R: 4 groups of rows, each row roughly a mix of its group's hidden directions:
R (133 x 12):
[[ -5  -2  15  43 -26   6 -22 -49  11   6 -15 -15]
 [-18 -16  24  27 -28  56 -14  -5   3 -13  -8   0]
 [ 25  34   9  24  20   1 -18 -33 -15 -15 -39   9]
 [-29  -7  -7  21 -44 -41   7  -7   1  20   2  29]
 [ -6 -41 -15 -20  -9  20  -4  50 -13  20  -3  21]
 [-22 -43  -6 -36 -14 -10   6  41 -16  11 -14   9]
 [ 25  11  31  29 -13  -5 -15 -50  19   4 -17  13]
 [-17 -36 -23 -30  -5   5   0  45 -16  17  -4  25]
 [ -3 -36  -3 -18 -39  -6  18  15  21   9  38  25]
 [-21  45 -28   8   6 -22 -25 -17 -31   0 -23   5]
 [-14  28  -5 -49  40  -1 -23 -12 -10  -2  11 -21]
 [  9  54  -6  10  32   1  21  11 -12 -13 -34  14]
 [ 20  -1 -14 -39  36 -14  17 -41  -5 -11   3 -24]
 [  6   8  -6  40 -23 -38 -21   2  21  24 -32  12]
 [ 11 -18   0 -61  28  19   3  28   0  -9  10 -11]
 [-24  10  -9 -18 -18  11   3  65  -9  -9 -10  15]
 [-41 -36   6  33 -43   5   5  12  -4   5  -7  -8]
 [ 23  28  23  25  27   1  16 -38  29 -15 -18  -8]
 [-24   2 -17   1 -14 -21 -40  -4 -35  30 -23  23]
 [ 23  -5 -28  21  -1   2  11  33  20  35  41  -7]
 [-34  15  23  -2 -27 -22 -23 -17 -19  17  37  19]
 [  4   1  -5 -34  29  23  17  52 -17 -15   0  16]
 [ 31 -30   6  15   2  51  11  28  13 -10  11 -20]
 [ 17  19 -11 -37  31 -28   9 -19 -23   8  25 -28]
 [ 14  -7  35  18 -16  -4 -28 -51   1  26  14   9]
 [ 34   5  -8  -6  22   5  21 -48  24  -8 -26 -22]
 [-32  24  21   7 -41 -19 -22 -18 -11  11  15  31]
 [ -1 -17 -25  18 -51  18 -28 -29 -21   9   1  -3]
 [-17  -4  33  45 -17 -15  16   2 -10 -23  -2  39]
 [ 14  27  -7  12 -13 -47 -25   9 -12  42  -2 -15]
 [  4  13  10  22  21  -4   5 -67   3 -19  -4 -17]
 [-19  46  34   8  -9 -28 -29  -8 -14   2  12  21]
 [-23  44 -18   5  -7 -18 -22 -46  -7  -9  16 -14]
 [-13 -10   0  -9   1 -23  11  52 -20  14 -30  34]
 [  5  -6   3  38 -39  -2 -25 -24  33  -1 -31  -7]
 [ 24  27   1   1  47  16  36  -3  14 -20 -26   7]
 [-45   4  16  29 -24 -13 -23   8 -12  -4  26  32]
 [  6   6 -19 -25  14 -38   7  47 -14  30   4  16]
 [ -8  52   1  28 -17  -8 -40   6 -17  20 -11  -6]
 [  4 -31  -5  13 -29   1  32 -45  35  -9   4   4]
 [ -9 -25 -33 -21  16  20   1  42 -21  33  10  10]
 [ 28  36 -10   5   9 -47  -8 -28  15 -10  -2 -26]
 [-28 -10 -30 -21  -7 -36  -7   2 -12  23 -35  28]
 [ 37 -10  -2 -13  33  45   1  28   5  -7  10 -27]
 [  6   2   7  -6   7  11   4 -63   5 -26  16 -34]
 [ -4   0  -2  15   2   6   3  58   8  -4 -30  41]
 [ -9  23  16  33 -16 -43  -7 -15  -5  10 -39  18]
 [-15  12 -38 -46  19 -19 -16 -24  11  18  -2 -19]
 [  1  39  19  26  24   7   6 -32  -2 -42  16 -11]
 [  4 -27 -16 -25 -16 -27   1 -48  14  20  15 -24]
 [-10 -44  -6 -25 -25  28  -4  29 -15   3  18 -29]
 [-29 -26 -32 -28  -7 -28 -12 -38  10  15 -11  12]
 [ 24 -35  31 -13  -4   9   6  20  16   0  36 -36]
 [-30 -24 -36 -20 -36  -4 -27  -4 -24  14  16   6]
 [ 38  28  19  34   6   8  13 -33  11 -14 -23 -19]
 [ -7 -40 -30 -50   7   6   6  30  -5  14   2   6]
 [  9  -5  16  11  -3  59 -29 -25   0 -21  14 -17]
 [ 19 -47   6  23 -39  31  -1  18  -2   0  -5  21]
 [  3 -12  -9 -10  -6 -32   2 -61   9  15  18 -25]
 [  1 -12  24 -14   6  -7  -8 -12 -11 -23  33 -58]
 [  0   0  35  -7  -2   5  15  49  22   9  18  40]
 [-12  27  10  14  -1  13 -43 -50 -20 -10 -15   3]
 [ -1 -33  14   7 -20  -5   8 -49  15  22  37  10]
 [-18  36  22  28  -1 -40  13 -27  -7 -28   2   9]
 [-17 -13 -19 -27  25   1  29  49  -4  -2  29  -3]
 [ 10   7  21  45 -32  15 -40 -14   8  22  -5  -8]
 [ 14  20  -4  26 -26   5 -15 -30   9 -11 -54   9]
 [-22  -3  -8  30 -41  -2 -36 -23 -15  23   6  23]
 [  1 -28   6  12 -35  23 -24 -40   9  16 -23 -25]
 [ -7  25  -8  18  34 -29  10  14 -18   6 -48 -18]
 [ 17  46   5   4  31 -27  28 -23  23 -16   6  -9]
 [-23  -3  -5   3   5 -22  19  46  -5  16  23  44]
 [ 45  15 -14   3   8  30  -8 -22  14  17 -31 -31]
 [ 16   1  28   0  -5  24 -15  49   6  23 -14  36]
 [-21  12 -36 -14  -3  12   0  54 -19   2 -25  17]
 [-12 -15  -9   8 -65  16 -11 -22   1  -9 -26  -2]
 [-43  14 -18   8 -19 -38 -23 -12 -16  33   2  10]
 [ -2   9  24  39 -30  39 -31  -7  -2  -6 -17 -17]
 [ 14  24   0  20 -25 -36 -31 -21  -2  30   2 -32]
 [  0  23  19  36 -40   7 -36 -13  -2   8  10 -29]
 [-22  20 -40 -40   2 -14 -28 -10  -9  15  17 -23]
 [ -6 -13 -45 -20   8  39  -8  23 -10  18 -20  27]
 [ 23  52  13  23  32  23  14  -6   8 -21  -4 -10]
 [ 32   2   4 -35  45  15  22  24   9 -18  -3 -20]
 [ 25  -7  28   4  40 -16  13 -30  17  -4  33 -22]
 [ -1 -19   2 -21  35  -5  37  30  12  -6  42 -10]
 [  2  41 -14  24  -4   1 -17 -57   4  -4 -12 -11]
 [-10 -47   4 -17 -19 -16 -27 -22  28  29  13 -14]
 [-16 -24  -5 -10  -9  14   7  59  -5  16  -4  36]
 [ 14  12 -25 -29  15  18  17 -24  -5 -28  32 -36]
 [-31  13  10  22 -39 -19  -9 -47   5  -4  11  19]
 [ -9 -19 -41 -21 -31   8 -33   7 -22  32  -8  -3]
 [  2 -60  -7 -14 -41   2 -12  -8  -3  13  17 -13]
 [ 58  -7   2  -8  25  22  25  25  17 -13   3   0]
 [ 30  39  -7 -16  39  -6  25   6   2  -4 -32 -19]
 [-15 -26  19  21 -34  -5  -3  44 -26   3   6  28]
 [ 14 -21   0 -44  31  32  -2  34  -7  -7  -1 -21]
 [ 41  10  11  33  10  -4  44   2  27 -21  -9   0]
 [ 13 -34  13 -27   3  54  -5  16   4 -20  15 -15]
 [ -5  -2  -1  28  13  -3   5  38   4   6 -42  46]
 [-15  32  31  48 -14   3 -20 -16   2 -15  26   4]
 [-15  -3  13  28 -44  -3 -18 -39  14   6  27 -19]
 [-43   5 -11  18 -29 -49   7  -4  -2  23  -1  12]
 [-34  -4  10 -11 -58   9 -18  25 -14   7   7  19]
 [-18  11   1  16   2 -45  15   3 -18   1 -55  10]
 [  2  36  15  43  -4  -5   3 -48  13 -20  -3  -3]
 [-23 -23 -15 -51   1  -9   5  33   2  18  30  -6]
 [ 25  -7   1 -13   6 -27  55  26  28  -9   6  10]
 [ 18  18  -4  25  -7 -41  44  -2  31   3  12  15]
 [-25 -15  24  10  -7  61   5  12 -11 -20  12  11]
 [ 24 -18 -14 -41  19  25  10  -9  14 -33 -29 -15]
 [ -9  50   7  31   1   1 -10 -40   0 -24  19  -9]
 [ 16  33   0 -21  35  -3  15 -15  -4 -42  25 -21]
 [ 16  -4  -8  -1 -16  -3 -26  41 -11  39 -42  -1]
 [ 11  -1  -3  23 -33   6 -24 -53  -1   0 -33  -8]
 [ -1  22  -2  15   1 -21  -7  60 -16  25  -6  25]
 [  4 -31 -25 -19   9  26  29  52   9  -2  -5  -1]
 [  0 -25 -54  -2  18   8  40   2  14  13  -8  19]
 [ 29  -7  18  22 -25  22 -35 -27   2  17 -35   6]
 [-33  16   4 -21  -6 -60  -2   3 -16  -6  22  -9]
 [ 11  33  13  25 -11 -14 -18 -45   5 -22 -33  -9]
 [ -8 -53 -24 -17 -11  18  32  11  10  13  26  -1]
 [ -3   3 -32  -6 -16  24   0  43  -7 -15 -48  -2]
 [ 21  13   9  29  21  38  10 -40  29 -18  -5   2]
 [ -7 -19  -4 -38  18 -19  11  38 -22   2 -41   4]
 [ 26 -28   8 -12  35  15  34  33  26  -6  14 -11]
 [-19 -13 -38   7 -40   3 -10 -44 -15   0 -18 -11]
 [-29 -11  11   0  21  28  28  32 -14 -12  19  40]
 [ 31  12 -19 -28  41 -31   9 -23  -6   1 -22 -17]
 [  2  34 -39  16  13  -8 -14 -21 -15  -6 -49   0]
 [ 22  10  -4  24  27 -18  27 -44  32  -4 -10  16]
 [-27 -35   5   2 -51  19 -11  10   6  23  25   4]
 [-23  12 -27  12   3 -35 -21  15 -28  41 -22   5]]
the four rows of each list that fit no group, in list order (the others fit one group, some only roughly):
  K_977: [ 15 -19   7 -18  19  57 -26  17 -14  21   4 -10]
  K_7: [ 18 -31  25  -2  -4   2  16 -29  21 -23  25 -42]
  K_792: [ -3  32   7  13  51 -34  12  -3   9   4  22 -25]
  K_55: [ 39  13  -8  -5  19  -7 -16 -12  -2   1 -56 -24]
  K_595: [ 52  16  14  -5  32  11  22  -6  13 -32 -17   3]
  K_305: [ 14  49  14  14  22  24  -2  45 -15  -1   2  -8]
  K_165: [-30  20 -37 -26  17  -4 -10 -32  -7 -24  10 -30]
  K_258: [  5  13   7  39  -9  30 -30 -42  25  16 -10   2]
  K_94: [  8 -41 -26 -46 -23 -12  -3  15  12  27   0  -8]
  K_375: [ -1 -50  15  24 -14  27  -4  11  11  14 -15  39]
  K_563: [-20 -51  11 -26 -28   8   4   5   9  17  35   8]
 | K_977 K_792 K_165 K_563
  K_523: [  7 -12  11   8 -24  -4 -27 -64   9  12  -6  18]
  K_776: [ 11  13  58   0  13 -20  10   0  22 -17  35  -3]
  K_536: [  3  -6 -41 -41 -17 -16  -6  14 -35  16 -12 -23]
  K_525: [-47  24  -2  21   5 -20 -31 -11 -32   4   5  23]
  K_312: [ 16  36   3  19  23 -27  -2 -39  11 -28 -25 -12]
  K_675: [ -6  14  21  31 -35   4 -37 -37  -8   6  24  10]
  K_411: [  1 -42 -35 -24 -13  26 -24 -19  14  29  -4  -5]
  K_791: [-20 -21  17 -50  10  16  -3  36  -6   5  29  11]
  K_900: [  8  15  -9  -9  19  21 -17  59 -16   0 -33  -2]
  K_14: [ 18  16   6  54  -6  29 -29 -31  -3  -1  -4  -7]
  K_290: [ -3  -7  25 -16  10  18 -25  32  25  15  46 -20]
  K_323: [-35  23  -2   7 -22 -21 -47 -17  -2  15  28  -8]
 | K_523 K_525 K_675 K_791
  K_707: [  0 -14   9  -5  -1  58  -5  37  -4 -19 -30  10]
  K_115: [  0 -29  -8  10 -48  16 -20 -41  -5  23 -12   4]
  K_722: [-41 -11 -11   0 -43 -39   6 -19   4   1  26   9]
  K_849: [ 15  55  11  36   2 -26 -22  -8  -9  -1   3 -18]
  K_816: [ 19  -5 -18  15   0   9  -7 -57   7   5 -32 -31]
  K_494: [-30   2  36  22  -4 -36   6  31  -6  -5  -6  35]
  K_943: [-10 -28 -55 -19   6  24  10  27 -17   9 -11 -11]
  K_106: [  3  44  23  10   7 -21 -28 -38  -6  -7 -13 -28]
  K_70: [-29  12   4  -1 -31  -7 -36 -46  -7   7  20  20]
  K_417: [  7  -8 -28  32 -24  32  30 -24  28   5   0  24]
  K_653: [-25 -13 -22 -18 -31  17 -34   7 -40  22   5 -12]
 | K_722 K_816 K_106 K_417
  K_924: [-11 -17 -14 -56  11 -11 -20  25 -26  19 -12  13]
  K_326: [-29  -9 -11   2 -39 -31 -39 -16 -11  29  -3   7]
  K_587: [ -1 -21  -2 -13 -53  13 -23 -18  15   7  23 -32]
  K_302: [-36  -7   2  -1 -38  11 -37 -35  -8   7  25  11]
  K_222: [-45  -8 -29 -28 -11 -14 -26 -26  -4  -1  31  -5]
  K_35: [ 15 -16  17  19   4  38  31  16  24 -27  14 -32]
  K_530: [-14 -16  28  33 -21  -5 -16 -31  -1   5  47   7]
  K_511: [ 22 -16  18  -9  25  10  46  33   8 -21   8  27]
  K_428: [ 21  39  33   2  24  -2  15 -21  18 -22  16  32]
  K_865: [ 15 -19   2  18  -7  29  19  48 -25  -6 -18  30]
  K_156: [-12 -13  -6  -3 -43  17 -42  -1 -27  35  -5  10]
  K_798: [-13 -40  -3  -6 -45   7 -33  21   2  27   4 -10]
  K_408: [ 18  30  11  44  -5   4 -27 -26   8 -14 -32 -18]
 | K_530 K_511 K_428 K_798
  K_187: [ 10 -27  -5   4  -6  19  -8 -52  23  -9 -38 -17]
  K_343: [ -5 -41  10  -3 -46  20 -15 -23  -7  29  20  -1]
  K_583: [  2  31  -6 -10  29 -23  21 -51   9  -2  10 -25]
  K_769: [-16  42  12  14  20 -40   1 -22   1   9  16  34]
  K_887: [  2   6 -19  12 -30   1 -12 -38   0 -27 -39 -34]
  K_996: [ -8 -33 -21 -39  -5 -23  13  24  -5  37  17  13]
  K_67: [  6 -47 -14 -47  15  15  22 -24   4   0 -12  -9]
  K_879: [ 49  11 -14  -4  25  19  -2 -37  23   6   2 -27]
  K_229: [ 19 -37  -1 -15   4  32  20  40  14 -20  -7 -28]
  K_983: [-12  28  23  17  19 -42  22  39   3 -17   4  15]
  K_954: [-38 -17  -1   4 -42 -29  -7  -4 -17  11 -23  30]
  K_854: [ 24  22   7   1  38 -10  23  25   7  -8 -29  40]
 | K_583 K_879 K_983 K_854
  K_440: [ 23  28   6  22  -5 -13 -25 -43   6  -5 -16 -39]
  K_875: [-35  15   4   4  -8 -49  21  14 -20  18 -10  30]
  K_418: [-16   6   5  15  29  -5  32  36  -2 -18   8  47]
  K_780: [ -8 -29 -27 -32 -19 -28  13   6  -5  40  20 -18]
  K_489: [  1  28  12 -15   4 -42  22 -40  19 -21   1  23]
  K_110: [-15 -47 -11 -44 -11  -1  15  -8  -2  22  31  -1]
  K_930: [ -2  -1 -26 -14 -36  14 -35  23 -30  26  16 -20]
  K_199: [-18 -21 -24 -27 -46  -6 -31 -12 -19  22 -12  -2]
  K_941: [ 27  11  41  22  24  23  27  18  13 -25  17  -4]
  K_2: [ 42  33  10  10  34  17  11 -16  24 -17  18 -17]
  K_550: [ 18  23   7  13  45 -11  30  38  -7 -20 -11  15]
  K_633: [ -1 -52 -34 -14 -15  31  -3   2 -16  21   2 -20]
  K_18: [ -7 -51 -20 -10 -13  19  18  21 -17  -2 -13  37]
  K_881: [-15 -29 -16 -37   8 -15  20  27 -15  33  24  21]
  K_757: [ 39  -9  -7 -23  26  -7  36  43  14   1  -5  -2]
 | K_875 K_780 K_199 K_550
  K_366: [-42  -3  -2  21 -24  15 -42 -28 -22   8  -3 -14]
  K_242: [  7 -15   1  20 -38  29 -12 -16  10  -2 -52 -11]
  K_388: [-19  61   9  -1   5 -37 -21  -1  -7   8   3  14]
  K_614: [  5 -39   5   8 -36   3   2 -55   9   1   8 -14]
  K_415: [ 20  39 -34   4   6 -23   5   5  -5 -18 -34 -34]
  K_889: [ 14  -5 -32  -5  36  12  35  40  15  -9 -22   8]
  K_629: [ 38  39  -7  32  30 -21  20  -1   7   2 -22   2]
  K_990: [  5  14  -6  49 -15 -12  11 -50  17   4   6 -17]
  K_572: [ 19 -32  16 -18  28  13  -1  18  -7   2  26 -48]
  K_177: [ 18  40  23  19  31 -17  30 -15   9 -26 -18  -3]
 | K_242 K_388 K_415 K_990
  K_214: [-11 -37  -5   1 -49   7 -18 -34  19  19  -2 -16]
  K_685: [ 10  41 -17  -5  40   0   9  31 -37  -4   9  -8]
  K_316: [  9  28  27  -6  36 -10  20  38  14 -33   9  -6]
  K_866: [-13 -40 -13 -13 -55  27  -6  17  -3  11  -9  -5]
  K_831: [ 34  48  -2   5  29 -21 -13  -5 -15  -4 -19 -28]
  K_878: [ 14 -60 -11 -10  -9  28   2 -12  -2  19  17 -27]
  K_286: [ 21 -30 -18 -40  19 -28  33  -6  11  13  19 -11]
  K_743: [  5  -3  37  36 -15  16   1 -42  20  -6   8 -29]
  K_450: [ 14 -12   8 -48  21  43 -26  -3 -12 -22   0  -4]
  K_62: [  8 -31  -1  -4   9  36  21  45  12  -1  12 -34]
  K_564: [-21  10  12 -14   1 -19  10  56 -30 -12  27   5]
  K_645: [-16 -20  20  33 -24  -6 -34 -38   0  18  26   3]
 | K_685 K_286 K_743 K_645
  K_751: [ 19   2 -17 -29 -13 -45 -11   2  -2  37  13 -31]
  K_738: [ -2  25  12  21 -29 -19 -26 -22 -13  24  32 -32]
  K_650: [  5   6   7 -14  36 -14  32  50  20   9  23   2]
  K_277: [ 21  32  14  27  13  24 -24 -12 -15 -14 -40 -23]
  K_232: [-13  24   7  38 -11 -34  39 -20  28  -8   8  -5]
  K_820: [ -4 -55   1 -10 -24   9  26  42   9   4  -1   1]
  K_963: [  9  48  17  38  12 -18   8 -27  21 -22  -3  -2]
  K_845: [  0 -31   4 -17 -21  42 -42  -8 -25   1   2  18]
  K_230: [-21  -3  -4   0 -26 -36 -19 -36  19  31  11 -28]
  K_270: [ 21   1   7  23  36  20  40   9  14 -38 -14 -12]
 | K_650 K_963 K_230 K_270
  K_166: [-23  -7 -17 -33 -15 -19 -37  27 -10  35  14 -14]
  K_797: [-19  17  -9  -4 -38 -21 -40   9 -33  24   5  18]
  K_929: [ -2  49  30  16  12 -30   4  -6  19 -18 -10  29]
  K_716: [-19 -25 -36 -57  10 -19   3  11  -6  12   3   0]
  K_695: [-19  36  17  17  -3 -41   3 -38   7  -5  19  23]
  K_833: [-11  43  42  37 -16   4 -14  -4 -13 -22   6  -9]
  K_436: [ 26 -41  30   2 -32  27  -1   3  24 -10  -3 -24]
  K_98: [ 24  34  17   6  59 -22   8  -3  12  -2   5  10]
  K_720: [  7 -51   0   4 -44  23  -3 -27   8  19  -1  -7]
  K_979: [  2 -12   3 -18  24   2  43  51 -13 -15  -5  19]
  K_950: [  2  12  15  52  -6  -4 -19 -42   1  11 -30  -8]
  K_984: [ -6   2  36  39   5  41  17 -20 -10 -32  -5   0]
  K_163: [  8 -65 -17 -18  -6  29  15   9   1   4  -5  15]
  K_848: [ -3  35   1  39  29 -10  15 -34  -8 -12 -33   2]
 | K_797 K_833 K_984 K_848
  K_789: [-19  20  24  18 -34  16 -32 -26  -5  -4 -23  31]
  K_748: [ 11  28   7   0  41  26   5  35 -21 -22 -25  14]
  K_498: [-13 -53  -4 -11 -28  14   4 -42  17  10   7  -5]
  K_81: [ -1 -27   4 -31  17   9  19  40  -1 -10  34 -31]
  K_381: [ -6 -11 -26  22 -38   3   6 -52  11  10 -19  18]
  K_259: [  3 -26   8 -42   3   4  38  16  28 -20  27  -9]
  K_112: [ 12  47   2   0  50 -17  26   2  12 -17   9   8]
  K_347: [-14 -48 -10 -46  15   8  27  -5  -6  13  16   7]
  K_155: [ -6  39 -20  18   2 -24 -22 -41 -19  -7 -28  -8]
  K_13: [ 15  28  -8 -38  21 -41  26  -5  21   1  20  11]
  K_479: [-18  -9   2 -10 -32 -28 -21 -39  20  37  20  -1]
  K_688: [  3   3  15  42   6  33 -14 -11 -15 -17 -42 -25]
  K_300: [ 24 -20  26  30   2  23  11 -36  41   7   8  10]
  K_968: [-21 -30 -17 -32 -24 -18 -33   2   2  27  22 -21]
 | K_789 K_112 K_479 K_300
  K_712: [-11 -11 -17   9 -13  10 -50 -45 -21  19 -11   1]
  K_580: [ -2  23 -17  12 -10 -30 -35 -30 -16  26  -7 -36]
  K_772: [ -5  47 -28   6  37 -24   9   3  -4 -21 -28   1]
  K_425: [ 30  20  15   4  56 -12  19  16  17 -21  -4 -13]
  K_38: [  3  22   3 -21  49  12  27  16 -20 -32  18   8]
  K_386: [-12 -56  -2 -24  -8  42 -21  12  -2   5   3  -3]
  K_48: [  1 -40  27  18 -39 -29 -12  15  -3  25 -16   6]
  K_148: [ 31  28  23   8  29   5   6  33  21 -21 -32   5]
  K_573: [-23   0 -17 -35  -8 -45 -29  -4   3  32   1 -20]
  K_324: [  0  24  27  22 -34  -4 -38 -41  -5  16   1  -5]
 | K_712 K_580 K_386 K_324
  K_532: [ 16   8  20  -2  45  17  20  42  23   5 -22  10]
  K_758: [ -3  27  11 -14  48  18  27  16  17 -27  26   0]
  K_151: [-26  40   1  -8  40 -11 -25 -23 -23  -1 -16 -19]
  K_228: [ 16  41  27  26   8 -37  19 -18  -5 -18 -23  -8]
  K_711: [ 26  20  56  10  22 -16  -1  -9  19 -21  13 -16]
  K_890: [ 15  36 -10  26  18 -15   5 -18  18 -20 -47  14]
  K_376: [-36 -10   4   1   5   6  18  50 -36   3  19  21]
  K_244: [-16  12 -22  -9  26  22  -7  57 -22 -13 -18   1]
  K_920: [ 10  46  13  10 -15 -30 -31 -23  -7   5 -25 -22]
  K_448: [ 21  31   1   6 -11 -15 -14 -47   6  15  18 -40]
 | K_376 K_244 K_920 K_448
  K_82: [-34  13 -38 -15  11 -13 -22   1 -46  12   9 -15]
  K_778: [-49 -35 -12  -6 -31   1 -11  22 -12  22  16  -9]
  K_762: [ -7 -32 -10   9 -14  46 -33  25 -14  20  15 -16]
  K_134: [  7   9  10  34 -20   9 -14  -2  20 -14 -50 -34]
  K_541: [ -2  16  30  42   6 -20  28  22  15 -32  -5  22]
  K_455: [ 43 -40   4  -2   9  39  -4   1  12   9 -14 -28]
  K_121: [ 10  19  34  27 -28 -14 -28 -41  11   4  21  -4]
  K_763: [  2  51 -16  13  31   3  21 -21 -13 -26 -22  13]
  K_261: [ 31  39  -2 -13  45  -7   0 -10 -22 -14 -16 -25]
  K_794: [ -4 -42 -20 -21 -37  -5  13 -18   2  39  16   9]
  K_458: [-27 -47   3   3 -11  21  13  23   8  17  -9  41]
 | K_134 K_541 K_121 K_794
